Some points, one per row:
-39  -4 -19 -42 -29 -10   4 -20  24   8   7  58  27 -15   0 -18   6  15 -25  35 -24   8 -13  12
 34  10  49   0 -16  -6   7 -18   8  17  -6   1  24  12 -23  -5 -25  34 -18  15 -34   1   8  10
-22 -20  43 -16 -22  28 -37  -8  -6 -27  16  64 -34 -23  31  42  43  21 -38  -4 -39 -36  60 -10
-33 -47 -18 -23  -6 -11 -38 -14  41  -7  -1  53  20 -29 -13 -15 -14  25 -24  11 -23 -52  24  25
-49 -36  38 -11  11  22 -32  -8  -6 -10 -17  64 -12 -28  20  47 -28  21 -60 -10 -17 -47  60 -27
-16 -42  32   0 -11  33 -43 -19   5 -21  10  64 -34 -17  14  42 -23  10 -65 -15 -28 -14  54 -10
 -2 -51  47 -18 -30   6  23 -30 -42  47  41  -1  20 -13  16 -26 -37   5   1  -9   7   4  35 -48
-54  34  -9 -21 -17 -46  35  40   3   1 -31  13  20 -45  -7  47  17 -43 -38  -1   6   0   8 -24
-27   2 -11 -11 -44 -27 -21  35  -1 -27 -28  47  -1 -23  -7  47  38 -39 -60 -64  10 -41 -39  34
-29   3  41 -35 -18 -38 -26  35 -29  23 -23 -18 -51   0  44  17   9 -39  29   4  20  17   4  -9
 23  -5   2 -34  24  -2 -32  55 -14  18  -6   3  -3   6  17  -7 -10  -5 -26 -18  26  17 -52  61
-22  -3  60 -27 -55 -27  18   8 -66 -16  10  25 -23  65  58 -62  49  27  50  34 -67   3 -22  55
  2 -39  -5  20   9 -29  29  -7 -48  14  10  29 -15  56  45 -44 -17  44   0  35  -7  36 -36  -7
 49   0  -8  14 -26 -20  34 -24 -23  17  -9 -10  18 -27 -24  17  35   0  23  31   2  14  -6  23
 28 -52  38   6 -60  -5  56 -63 -55  61  54  36  54  43 -35  42  54 -45  12  40 -23  30 -17  50
-26 -29  21 -11 -18   7  52  18 -36 -25  25 -26 -27 -30 -17   3  61  -9 -40 -32  37 -52  27  59
-27 -22  45 -18 -10  30   6   9 -23  12  46   2 -39 -10 -39 -17  -1 -11   9  34  29 -11 -23  37
-38 -34  23 -11   5  24  -5 -10   9   1 -21  20 -15   4  29  55 -28   6 -25 -25 -15 -54  43 -10
-38 -47 -17   0 -16  55  40 -19  60  17  -6 -13 -28  54  36  53 -28  49  17 -53 -61 -47  22 -49
 14  14  33  -9  21  54  31  27  53  19  45  -3   9   3 -10  33  16  -7   5  -5 -44   4  13 -12
-60 -25 -22 -33 -27  61  50  14  54 -49  43 -51 -67 -28   9  -8  49  43  17 -59  27   3   5  -5
-44 -25  27 -11 -16  22  67  46 -23 -65  21 -57 -45 -61 -13 -30  65  16 -65 -64  65 -52  65  66
-22 -25  54 -22 -44  22  45   8 -28 -27  54 -51 -45 -33  20 -52 -28  16 -21 -64 -39 -58 -39  45
-27 -31  38   0 -22   1  45 -19 -50  44  60 -35 -56 -50  47 -62 -50 -34 -54 -64 -67 -30 -17 -65
-16 -52  49 -11 -49   6  34 -52 -50  61  65 -51 -23 -39  53 -57 -50 -50  12 -42 -45  41   5 -54
 25   0  36 -40  20  44   5  20 -49  27  53  -3  22 -22  24  -5  -9  26  46 -29  14  -2  13   3
 31 -20 -17 -50  21  -1  38 -17 -47  27  10  26  -4   3  36 -27 -18 -33  17  15  51  14  41  -5
 11 -36  10 -16 -55   6  67 -52 -61  66  54 -35  60 -39 -29  20 -23 -45  -5   1  38 -36 -33 -32
 33 -58  27 -11 -38  17  40 -41 -55  61 -12 -57  60 -12 -35  53 -50 -12 -21 -37  38 -19 -55   1
 27 -20 -32  -6  23  34  16  13 -13  44 -14 -32  -1  38  -8 -21 -18 -31  -8 -19  -5 -31 -25   0
-19 -56  -7  16  18   2 -55  13   0   8  21 -55  52  33   2  43 -45   0  34 -22 -44  23 -15  -6
 -4  18 -21 -17  -7  32 -44  -5 -35 -35  -7 -24  20  54 -18  10  -4 -21  27   5  16 -22 -13 -17
-44 -25 -39 -33 -44  66  12  19  43 -21 -55 -24  65  49   9 -52  27  32  45  40 -50  19  27 -16
-17 -40 -15  32  13 -11 -19  24  19 -26  25 -35  47 -28  17 -14  19   0  27  43  -2  -6   7 -43
-44  34   2  21 -23  23 -34  -1 -14 -38 -57   5  19 -54  -9 -32   6  18   9   3  31  38  29 -41
-49 -20  21 -11  17 -43  40  14 -34 -43 -44  47 -23 -66 -29  20   5  -6  67   1 -17   8 -33  -5
-44  -3  43  11  -5 -49  29  30 -45 -38 -66  -2 -34 -66   3  36 -45 -28  67  -4 -28  19 -28 -38
-14  40  31  25 -38  -6 -37   2  -5 -15 -50  15 -38 -22  34 -35 -14 -27 -12 -13  14  -8  14  29
-22  -3  43 -60 -16 -43 -26  41 -17  44 -55 -30 -67 -23  42  -8  -6 -39  56  34  16  19  22 -49
  0 -31  60 -16 -44 -60  -4  24   5  50 -61 -35 -67  -1  25 -24  43  32  39  45  43  52  49 -43
 28 -37   2  15 -33 -38 -28  35  49 -25   2 -21  24 -14  33 -37  41  29 -18  20  49   8  49 -29
 48  40  12   8 -34 -35 -19  20  33 -37 -47 -12   2  52  21 -11  27 -21 -50 -12  56  57 -11  30
 39  24   0 -66 -22 -49 -43 -47  16   1 -28 -51 -12  27 -40  42  60  49 -60 -21  38  52   0 -10
 49 -34  -3   2 -28 -41  20   3  43 -19 -12  13  22 -35 -44   6  21  16  -6  13   5 -16  24   5
 40   5   8 -32   6   5 -18   3  52 -21 -12  27  26   6   4 -34  32  13  21 -44   5 -56 -15 -21
 -5 -20 -50 -38  28 -43 -48 -47  43  33  32  20  43 -33   3 -62  16 -23  -5 -15 -39 -14  16   6
-33 -47 -44 -27   0 -38 -32 -14  60  -5   5  47  54 -39 -24 -57  10  10 -10  -4 -12 -47  11  17
-49 -25 -22   6 -16 -49 -32 -19  43  44 -12  58  38   5 -24 -52 -56  54  50  45 -56 -52 -55  50
-38 -25  -6 -22  -5 -32 -32  35  10  50 -23  64  54  -1 -35 -19 -28  65  56   7 -61 -41  33   6
-44 -42  10  22  11 -54   1  35 -23  39 -23  53  27  -6 -51  -2 -50  38  67 -31 -50 -58  49 -49
 -7 -14  25  -9 -45 -29  24 -15 -36  33 -20  28   4  35   8 -18  27  10  61  24 -39  15   9  51
16 more points follow, each with its number after it:
-29  29  38  30  32 -11 -10 -33  16  27 -45   8  -7 -23  18  11  -9 -37  -3   2  47  -3  -1  18 0
-27  -9  60  17   0 -27   1  41  43  11 -55 -13 -56 -39  36  42  10 -67   1   7  65 -52 -22  28 1
 29  35   4 -24  -8   5 -21  19  24 -23 -27  24 -59 -22  25 -22  54 -34 -14   6 -25 -39  22 -35 2
-30 -30  51   5  51 -47 -19 -20   6  -2  -5  19 -31  34  29  -8 -26  27 -14  13  22  11 -53 -19 3
 22  13  60 -33  28 -32 -15   3  60  61 -17 -30  -1  16  25 -35  16  21 -21  34  10  14 -28 -10 4
 17  30  65 -27  49  -5  -4  35  65  55  21 -19  -6   5 -29  42  -1  38 -10 -37 -23  30  -6 -32 5
 50  19  38 -44  49  22 -26   8  65  61  21  -8  27  -6 -24  36  27  54 -38 -42  -6  57 -66  12 6
 39 -34  -9  24   1  -6  28   8  31  18  27 -34 -13 -35   3  54 -11  31 -39  20  50  -7  -9  14 7
 55  -9 -17 -49  66  22 -26  57  10  44 -12   9   5 -23  -7 -13 -17  -1 -38 -42  49  30 -44  66 8
 46 -20 -17 -24  55  40 -21  45 -55 -26 -27 -42  13 -36  32 -24   6  -1 -32  -5  11   3   6  35 9
-24   0 -42  13  48 -26  40  -4  -3  14  11 -27  -7  37   4  -1  41  19 -39  -7   3   0  28 -21 10
 33 -52 -39  22  49  -5   7  52 -39  11 -17 -19  10  60  25 -19  10  16 -60 -10  60  19 -50  66 11
-25 -35 -14  -1  14 -32 -13  26  -9  33  -9  54  24  18  -6 -28 -40  63  25  13 -34 -18   2 -11 12
 30   7   3  34  -9 -29  41 -45  15  11  -7   2  10  20 -30  -5 -52  42  18  24  25  16 -16 -39 13
  8 -52  22  42  14 -36 -46  19   6 -34  44 -21  15   2  24  23  -9  26  19  23   9 -24 -12 -25 14
-16 -14  38  39  60  17  40 -69 -28 -65 -12  20 -34 -44  42   9  16  21  12 -31  54  30 -33 -65 15
Which two of these numbered points are nearest to each point below, ignoring the 2 directions in which the first points spread most? Their numbers follow each, nearest first.
 44 -14 -11 -16  55  50 -26  46 -66 -43 -44 -57  32 -55  47 -19  21  -6 -32 -21  -6 -14  27  39 > 9 12
 66  30   5  22 -44 -27  45 -41  38  33 -28 -19  16  -1 -51   9 -56  32   6  12  21   8  11 -54 > 13 7
 -6  20  44 -19 -22 -19  -4 -10  27  18 -12 -41  -9  28   8 -26  33  50  19  52  12  -2  40 -39 > 4 13
  0 -42   5  44  44 -27 -37  19 -12   1  43   9 -56  60 -40  20 -56  27  17  -4  38  30 -39 -21 > 3 14
 50  63   5  28 -33   1  50 -30 -12   1  -1  36  16  32 -18   3  16  16  39 -10   5  25  -6 -10 > 13 2
-25  36   2  32  34  29  -4 -54  21  39 -39 -17  -5 -27  24  -6  -5 -37  -7  13  20  -9 -12  31 > 0 1
 57  -5   0 -17  22   5   0  36  16  10 -15  22  14  -5   6 -25  -8   1 -26 -37  37   3 -27  59 > 8 9
  6 -36  -6  44  11 -21 -59  52  16 -27  60 -51  54 -12  53  31  -6 -12  56  23 -17 -19 -50 -38 > 14 7
 61 -20   5 -49  55  55   7  52 -61   1 -12  31  16 -17  25  20  16  43  17 -21   5 -47  27  61 > 9 12
-12  23  17 -38 -43 -47   4  13  39  22 -43 -25  -7  15   6  -5  18  24   9  45  43   4  16 -30 > 4 13
 39  30  49 -16  49  39  45  46  54  28  49  53 -12   5 -40  47 -17  -6  23 -37 -56  46 -39 -60 > 5 6
 28  46  54  28  11  33 -54  19  60  39 -23  64  10  49 -24 -52   5  43  34  -4  32 -69 -61 -10 > 4 0
 33 -52  10  55  -5 -32 -59  57  21 -32  60 -51  32 -23  20  31   5   5  28  34  -6 -47  11 -27 > 14 7
-44  41   5  55  49 -10 -10 -41 -23  50 -44  -2  27  10 -40   3 -28 -34  45 -59  10  57  38  55 > 0 10
 39 -47 -17  60 -27 -21  40  14  21   1  32 -51 -17 -33  25  69 -34  21 -43  62  65 -41  22  12 > 7 14
-23 -29  -8 -20  -2  -6 -28   5 -13  37 -17  48  52  17 -29  -1   2  48  56  16 -53 -13  40  14 > 12 10
 43  -1  28   5  23   6  34  31  52  11  45  22   7  -3 -37  49 -25  -8  23 -10 -44  29 -18 -41 > 5 7
-27 -58 -17  39  28 -32 -65  19  21   6  65 -57  49  21   3  58 -34  16  67 -21 -61  63 -11 -27 > 14 5
 55  21  21 -25  49  32   2  14  35  38  16  17   6  -6 -28  36  17  18 -24 -39 -10  54 -49   0 > 6 5
 39 -47 -22  44   0 -32 -21  24  38   6   5 -57  10 -61 -24  64 -50 -28 -32  23  -6 -63 -11  28 > 7 14
 44   3  15   8  36  10  41  50  24  15  39  37 -27  18 -42  45 -25 -23  -6 -16 -56  45 -12 -37 > 5 12
 61  -3 -55  33 -22 -10  23 -47  21  39 -55   9 -23 -28 -46  20 -61  54 -43  23 -39 -41 -50  45 > 7 13
 16 -14 -24  28  17  12 -11  18 -39  -2 -29   6  14  35  24 -19 -11  14 -56 -17  44  27 -46  42 > 11 9
 20 -26  15 -40  34  22  -3   1  43  35  22  17 -23 -28 -12  40   4  31 -30 -40  25  48 -26  23 > 6 5
-54  41  -6  28  55 -32  67 -41 -23   6  10 -35  32  10 -35  25  65  10 -27 -15 -28 -25  54 -21 > 10 12
-65  19 -44  17  44 -43  61 -30  21   6   5 -46  21  54  -7  14  60  32 -43 -15   5 -19  44 -38 > 10 13
  8  -7 -12  25   3  -8 -61  33  -9 -36  46 -40  39   9  24  33  -4 -16  44  20   6 -25 -40 -36 > 14 7
 41   5 -24 -47  -8 -10 -51 -55  -2 -13 -11  11  -3  -3 -35 -36   8 -28 -27 -24 -50 -43  13 -27 > 2 12
-29 -31  40 -15  -4 -18 -21   6  14 -13 -66  17 -34  -1  -5  13 -25 -34  38  25   9   3  -9 -35 > 1 0
-44  -3 -55  33  49 -32  61 -25  -1 -16 -17 -30 -23  54  -2 -13  21  65 -43 -21  27 -25  49 -21 > 10 12
 61  13 -33  -5 -38 -27 -32 -41  -6 -49 -28  20 -17  -1   9 -35  65 -34  50 -31 -34 -30 -22 -32 > 2 13
-54  46 -44  22   0 -27  18 -19 -28  28 -17   3  27  32 -18 -19  32  -1 -16 -10   5 -52 -11 -16 > 10 12
 -5 -42 -22  50  11 -32 -54  30  21 -38  60 -46  49 -33  53   3  32 -28   6  45  21 -25  44 -38 > 14 7
 35 -17  24  18  34  11 -16  54  42  -4  38 -27  43 -40  17  27  32  -7 -17   7 -27 -17  28 -26 > 14 7
 55  24  10  11 -38 -21  56  -3  -1  -5   5   9  43   5 -29  14  38  -1  45  -4  21  -8 -11 -32 > 13 2
-11 -28 -18  44  42 -34  21 -43 -28 -29  11  13  -8  27   9 -35 -12  18  22  30   2  20 -47 -26 > 3 15
-33  57  38  50  49  11  -4 -58  21  39 -34 -13  21 -17  14  -8  10 -45 -38 -10  54   3   5  39 > 0 4
 61  -9  27  44 -60 -32  45   3  54 -38 -12  42  43  16  -2 -41 -12  -6   6  34   5   3  60   1 > 13 12
 28 -47  27 -33  17  50 -37   3 -55  11 -55 -30  60  49 -13  42   5 -39 -54 -31  60  30  38 -38 > 9 12
 41  43 -49 -48  23  24 -10 -17 -31 -44   6  -3 -43 -16  27  10 -14 -32  13 -17  -7   0  49 -43 > 2 9
 31  26  13   9 -25  12  26 -32  -8  18  15  42   6  15 -15  19  -1  18  32   0  22  19 -12  -8 > 13 12
-27 -20  32 -44 -27  44   7  19 -23 -43  43 -24 -61 -55 -68 -62  38  43 -38  56  54 -25  33  66 > 12 7
